[[  9  23 -10   8  19  29  -9 -40  10   6]
 [  2 -18 -29  -3  40 -39  21  46 -21  20]
 [-39  23  24  20 -35 -37  -9  42  23  17]
 [-28   0   2 -31 -24  -4 -42   2  42 -18]
 [ -6  48  36  53  -6  -8   6   7 -19  52]
 [  5  26  21  52  11 -13  21   9 -25  46]
 [  6  38  13  28  36 -26  33  19 -32  43]
 [ 20  18 -24   4  32  27   2 -39   2  14]]
:
[[  6  20  17 -18  52  46  43  14]
 [ 10 -21  23  42 -19 -25 -32   2]
 [-40  46  42   2   7   9  19 -39]
 [ -9  21  -9 -42   6  21  33   2]
 [ 29 -39 -37  -4  -8 -13 -26  27]
 [ 19  40 -35 -24  -6  11  36  32]
 [  8  -3  20 -31  53  52  28   4]
 [-10 -29  24   2  36  21  13 -24]
 [ 23 -18  23   0  48  26  38  18]
 [  9   2 -39 -28  -6   5   6  20]]

[[ 48 -41 -14   6 -27  60  10 -21   0 -45 -12]
 [ 48 -54  -9 -19  11  36 -24   4 -48 -15  -2]
 [ 45 -52  -3 -30  48   4   5 -18 -27  -2   6]
 [ 44 -28 -33  17 -34  36  32 -28   7 -21 -52]
 [ 59  18 -23 -53 -34 -14  10  -4 -24 -39   1]
 [ 45 -33 -50  17 -13 -35  38  45  -3 -13   7]]
:
[[-12  -2   6 -52   1   7]
 [-45 -15  -2 -21 -39 -13]
 [  0 -48 -27   7 -24  -3]
 [-21   4 -18 -28  -4  45]
 [ 10 -24   5  32  10  38]
 [ 60  36   4  36 -14 -35]
 [-27  11  48 -34 -34 -13]
 [  6 -19 -30  17 -53  17]
 [-14  -9  -3 -33 -23 -50]
 [-41 -54 -52 -28  18 -33]
 [ 48  48  45  44  59  45]]

[[43 52 39]
 [49 47 71]
 [44 47 48]
 [54 57 33]
 [50 46 60]
 [55 52 42]]
:
[[39 71 48 33 60 42]
 [52 47 47 57 46 52]
 [43 49 44 54 50 55]]

[[ 26 -12 -17  37 -42 -24  -9  49]
 [-40  13  -3  35  31 -55  51  27]
 [  4 -43  46 -33  29 -17  35 -40]
 [-22  35 -29 -27   8  38  26 -16]
 [ 11  46  51 -14  44 -23   4   0]
 [ 14 -24  36  30 -10 -37 -34  15]
 [-50  -3 -51  20  -4  25  -6 -14]
 [-22 -43   3  33 -20 -58  35   8]
 [ 43 -18  42  19  -2 -26 -17  40]]
:
[[ 49  27 -40 -16   0  15 -14   8  40]
 [ -9  51  35  26   4 -34  -6  35 -17]
 [-24 -55 -17  38 -23 -37  25 -58 -26]
 [-42  31  29   8  44 -10  -4 -20  -2]
 [ 37  35 -33 -27 -14  30  20  33  19]
 [-17  -3  46 -29  51  36 -51   3  42]
 [-12  13 -43  35  46 -24  -3 -43 -18]
 [ 26 -40   4 -22  11  14 -50 -22  43]]

[[-28 -20  16  25  28  18  -5  11  -9]
 [ 24  -6 -38 -49 -34 -48  -1 -31  -8]
 [-46 -44  19  18  27  24 -36  10 -35]
 [-10  -8  19  28  15  40 -23  19 -20]
 [ -3  21  39  56  36  54  28  55  22]
 [-54 -33  -2  15   3   1 -41 -14 -49]
 [ -9 -28 -38 -38 -27 -45 -44 -37 -25]
 [ 19  36   7   7  25  17  44  14  44]
 [ 28 -33   8  -7 -26  13  -7  11 -23]]
:
[[ -9  -8 -35 -20  22 -49 -25  44 -23]
 [ 11 -31  10  19  55 -14 -37  14  11]
 [ -5  -1 -36 -23  28 -41 -44  44  -7]
 [ 18 -48  24  40  54   1 -45  17  13]
 [ 28 -34  27  15  36   3 -27  25 -26]
 [ 25 -49  18  28  56  15 -38   7  -7]
 [ 16 -38  19  19  39  -2 -38   7   8]
 [-20  -6 -44  -8  21 -33 -28  36 -33]
 [-28  24 -46 -10  -3 -54  -9  19  28]]

[[ 60 -72  19 -46  49 -16]
 [ 39 -60 -67 -41  58 -17]]
:
[[-16 -17]
 [ 49  58]
 [-46 -41]
 [ 19 -67]
 [-72 -60]
 [ 60  39]]
